In the rows, 128 means zero.
Each path is a new rotation, seen through one point. The rows after it are directions, each followed by how far the rotation turns it, in degrees per step (0 if it stays put).
Each turn is a multiple of 5 degrees from 10 to 175, or 0.
Each row of a path follows its step; steps can be skipped.
Rotation 1:
step 2: [131 129 122 120 120 124 124 126 141 135 137 131 126 134 136 138 120 126
 143 122 149 114 129 125 140 135 128 127 137 133 131 129 139 127 124 125
 137 128 141 134 131 118 131 130 134 125 130 114 126 126 118 120 142 130
 126]
step 7: [126 118 125 125 127 136 122 135 124 133 134 128 135 129 125 119 120 109
 126 137 150 141 132 125 137 133 117 137 134 120 127 126 133 148 134 130
 134 129 134 133 127 125 119 140 128 119 126 134 122 131 132 123 133 120
 137]
step 18: [131 122 125 120 123 126 124 119 140 131 140 120 129 136 130 119 127 126
 127 136 144 130 133 125 120 144 132 134 131 142 130 121 135 137 121 115
 124 142 135 128 128 118 131 119 120 120 135 122 120 129 118 125 140 134
 133]
step 19: [128 121 121 122 142 129 117 127 143 142 140 132 133 126 127 133 122 112
 137 136 142 134 129 133 127 129 119 125 123 122 110 130 142 135 129 135
 130 133 136 124 125 123 125 120 126 120 125 127 121 130 130 128 145 126
 131]
step 24: [122 117 119 126 126 130 138 120 125 146 142 128 124 125 131 113 125 120
 117 133 132 130 130 119 142 132 129 131 136 130 129 117 130 134 120 122
 131 135 126 131 134 125 122 120 113 122 136 141 119 122 112 122 131 126
 125]
step 25: [130 110 131 114 118 129 120 118 129 135 143 123 134 134 123 133 121 115
 134 126 133 130 139 120 130 128 116 132 131 136 122 138 135 146 133 122
 140 132 132 123 134 125 130 122 117 122 131 123 125 127 120 127 137 135
 127]
step 26: [118 124 122 119 139 119 127 126 141 132 138 135 121 129 135 134 125 115
 128 131 147 125 127 128 129 131 119 128 120 133 133 138 129 140 120 125
 122 135 140 130 135 113 115 131 117 122 128 119 122 120 132 123 134 127
 136]
step 27: [124 132 124 118 136 126 117 126 145 135 144 128 129 125 137 123 127 117
 134 137 136 140 130 122 129 144 136 124 137 132 121 129 137 127 122 130
 127 134 122 132 124 118 130 131 128 121 132 127 124 125 106 122 125 117
 136]
step 29: [120 133 125 127 124 127 124 120 140 138 131 125 124 130 148 140 128 127
 126 126 136 136 133 119 131 126 133 117 133 125 129 126 125 132 136 131
 137 124 145 128 146 126 122 129 129 119 126 123 128 121 118 127 145 141
 140]
[128 125 129 126 128 127 123 130 128 129 136 131 130 127 129 131 129 129
 126 129 125 126 127 131 127 125 128 129 124 127 130 128 125 128 127 128
 129 127 130 129 124 128 129 130 124 128 127 126 130 127 127 124 128 127
 123]
65
[126 128 125 128 131 127 130 128 127 128 128 127 122 127 127 126 126 129
 128 129 131 126 123 130 128 127 123 130 127 126 125 127 124 129 128 131
 132 128 131 126 127 128 126 128 130 128 129 128 123 126 132 128 129 125
 125]
155
[129 132 130 132 132 134 128 129 128 129 129 129 130 129 131 126 130 130
 126 132 128 128 130 130 128 132 126 130 130 128 130 127 125 127 129 126
 130 126 130 125 128 126 129 126 124 126 130 128 126 131 126 126 125 127
 131]
125
[127 129 125 126 126 129 127 128 127 126 130 126 126 126 128 127 131 126
 123 128 129 131 126 125 132 130 127 130 128 128 134 127 127 125 127 131
 127 132 126 129 124 129 129 127 133 124 129 130 127 129 126 128 123 127
 127]
110
[127 125 131 130 128 126 131 131 131 128 128 126 124 126 131 125 128 131
 128 126 126 127 127 125 130 132 130 128 130 126 131 131 124 125 124 128
 125 127 129 129 129 126 128 129 126 127 127 123 129 127 128 129 132 127
 129]
120
[130 131 131 127 128 127 131 125 130 127 128 129 127 129 128 129 130 128
 128 128 130 127 125 129 131 123 128 126 124 132 131 126 128 127 126 128
 128 122 130 131 130 124 127 130 130 128 125 127 123 128 126 125 126 131
 130]
120
Rotation 2:
step 2: [113 127 128 115 114 117 130 141 127 125 120 131 131 128 133 125 126 147
 138 117 129 139 127 122 139 128 133 141 121 123 122 120 129 136 115 135
 126 116 135 119 124 119 129 112 134 120 124 130 144 117 116 144 127 135
 132]
step 4: [133 121 146 134 122 121 123 133 135 114 138 135 127 113 133 138 128 124
 133 135 125 124 132 133 124 121 127 122 116 135 115 127 124 137 123 116
 119 129 112 118 123 118 117 136 138 125 132 128 101 116 129 129 113 128
 118]
step 7: [124 120 137 135 128 132 118 124 133 123 150 150 138 120 130 139 141 129
 137 120 120 143 130 126 117 111 128 131 125 122 136 129 119 124 138 121
 120 127 133 149 127 132 134 126 128 126 135 133 131 113 117 124 119 125
 133]
step 13: [117 133 139 135 118 128 126 126 129 124 134 129 137 119 130 133 124 143
 135 139 133 133 108 112 138 139 138 142 123 130 128 123 134 136 137 127
 143 117 124 125 133 128 136 127 138 126 138 123 135 115 124 111 109 141
 126]
step 14: [122 135 118 128 118 124 126 127 132 127 145 130 127 124 138 135 130 133
 124 108 122 131 140 108 119 135 120 123 130 139 118 138 120 126 129 135
 125 145 127 121 144 125 124 118 142 117 127 115 131 128 135 112 120 137
 121]
step 15: [130 123 112 131 140 132 142 117 135 119 141 129 127 124 124 139 128 127
 139 117 124 126 139 115 132 126 133 131 117 118 122 117 132 130 119 126
 112 124 135 128 126 118 127 131 133 124 147 131 112 132 139 145 115 123
 111]
step 16: [116 134 125 134 127 119 128 127 115 130 139 131 136 120 129 123 142 127
 140 128 132 120 139 122 116 130 156 139 115 122 126 128 134 147 138 129
 138 111 117 132 135 137 120 130 131 127 134 137 127 130 130 139 139 127
 132]
step 20: [121 134 127 130 111 128 125 151 130 123 137 129 126 136 125 127 127 136
 114 122 125 126 135 117 141 120 134 123 145 126 117 112 136 140 130 115
 140 128 140 141 141 125 121 124 132 122 131 120 122 115 127 140 136 137
 131]
step 26: [116 124 133 127 130 137 142 133 140 120 139 142 122 119 135 132 122 120
 127 121 132 121 123 121 121 115 126 116 125 139 126 124 126 139 143 108
 119 123 142 140 131 135 131 133 137 120 151 137 124 136 131 125 128 118
 134]
[133 130 128 129 126 127 126 130 124 126 128 127 127 125 129 126 126 122
 126 127 127 127 127 128 127 130 132 133 129 127 131 133 128 130 129 128
 124 125 127 130 125 127 131 129 125 129 129 129 127 129 130 129 131 127
 127]
65
[128 132 128 127 128 125 126 129 122 129 131 131 130 128 131 131 129 129
 132 128 125 128 125 129 127 130 126 125 130 129 127 127 127 133 127 131
 128 128 128 124 128 126 127 130 125 128 128 128 126 126 121 130 130 128
 129]
155
[131 126 129 128 127 131 125 125 128 129 122 129 128 128 128 128 128 132
 129 128 128 126 128 126 127 123 132 129 128 134 127 130 129 131 134 125
 126 127 128 125 127 128 126 130 128 129 129 129 128 128 126 126 128 129
 131]
80
[131 128 129 131 125 126 127 130 128 127 132 130 128 126 129 130 131 128
 128 126 126 127 127 129 127 129 126 128 132 126 129 127 126 126 132 121
 132 131 125 127 128 129 126 129 130 129 128 126 127 126 131 127 128 131
 133]
110
[126 127 127 132 129 130 128 124 126 124 129 128 134 126 128 130 131 129
 127 127 131 122 132 126 129 131 129 126 124 127 132 129 125 125 131 129
 125 127 130 126 130 128 130 129 126 126 127 125 126 128 128 128 127 127
 130]
40
[126 125 130 128 134 126 129 128 130 128 130 125 132 124 125 127 128 127
 130 128 128 128 126 128 127 129 128 133 125 127 130 130 126 128 128 126
 130 126 127 127 124 126 126 127 132 129 130 128 132 124 123 129 129 128
 129]
130
Rotation 3:
step 3: [129 139 120 132 133 134 126 135 132 131 135 140 143 123 128 131 115 125
 122 128 142 125 150 126 145 126 126 128 139 123 125 135 123 133 127 132
 134 134 122 139 130 135 121 141 139 119 130 133 127 129 128 117 127 119
 117]
step 8: [109 131 135 127 125 132 135 136 129 129 127 132 122 125 139 142 120 142
 122 130 131 127 145 127 128 121 129 136 128 127 133 137 145 136 131 129
 117 136 133 137 124 134 125 119 139 124 127 133 122 132 126 137 143 136
 125]
step 9: [127 135 119 130 129 121 129 126 126 131 115 130 119 128 139 127 134 132
 134 126 124 123 138 109 132 128 125 127 124 117 116 121 135 128 126 125
 117 130 121 133 132 116 130 138 123 112 123 140 124 107 127 127 144 130
 135]
step 13: [132 135 127 120 121 129 113 133 127 134 123 128 127 120 132 135 121 125
 126 138 142 116 134 131 124 127 126 125 123 135 123 136 127 133 108 121
 118 131 126 107 127 135 120 124 131 112 123 136 123 133 136 132 142 116
 129]
step 14: [124 130 110 124 135 134 109 129 114 126 120 118 130 141 123 121 126 138
 111 135 127 122 139 114 140 124 132 125 142 120 132 126 126 134 127 129
 121 127 126 131 120 134 130 135 123 128 127 136 131 132 137 131 130 117
 125]
step 15: [120 132 139 139 123 131 125 125 119 137 131 128 118 120 124 134 120 135
 101 130 131 125 130 116 131 129 127 138 129 133 133 131 126 135 120 114
 108 135 125 130 122 116 129 118 134 127 135 127 123 130 119 123 125 124
 123]
step 18: [125 125 125 125 134 132 132 128 120 128 122 121 130 127 130 140 132 124
 122 132 135 127 133 116 139 132 128 122 107 126 129 129 129 135 129 125
 115 123 116 129 132 118 140 125 132 117 118 138 115 105 123 132 141 127
 125]
step 23: [128 139 112 127 129 129 120 130 119 132 119 128 132 137 119 114 126 126
 111 124 133 111 140 120 130 125 127 133 127 126 128 123 123 134 126 119
 116 146 119 132 109 127 130 129 118 123 124 138 132 124 124 124 128 129
 131]
step 28: [128 139 120 143 131 130 120 125 129 126 138 130 128 137 130 137 119 133
 105 128 124 134 139 116 139 126 132 128 133 132 118 126 128 130 131 128
 135 123 144 137 126 127 126 123 128 114 129 146 126 113 135 134 131 131
 126]
[130 128 127 131 131 127 126 126 123 126 129 129 126 132 127 125 128 129
 127 125 123 126 128 131 131 127 128 125 126 129 129 127 126 125 128 133
 131 131 128 130 126 129 129 131 124 125 126 128 128 125 129 131 130 127
 131]
155
[128 132 128 126 125 130 128 127 128 126 126 126 130 131 132 128 126 130
 127 127 127 130 129 126 127 129 126 128 131 126 128 130 130 127 130 129
 132 128 129 131 129 133 122 132 128 130 130 131 128 129 130 130 130 127
 124]
130
[128 126 129 126 127 126 128 128 129 130 130 129 126 128 130 125 129 130
 126 127 127 127 131 129 123 127 127 127 129 123 127 128 130 129 125 127
 132 123 130 126 132 127 126 124 125 123 126 126 130 127 130 128 133 129
 131]
90
[131 130 124 128 130 126 132 123 124 129 129 130 128 131 125 130 128 129
 127 126 125 129 128 123 126 127 126 127 127 128 123 131 129 128 124 129
 126 128 129 126 128 127 124 126 130 132 126 128 130 126 129 127 124 131
 126]
135
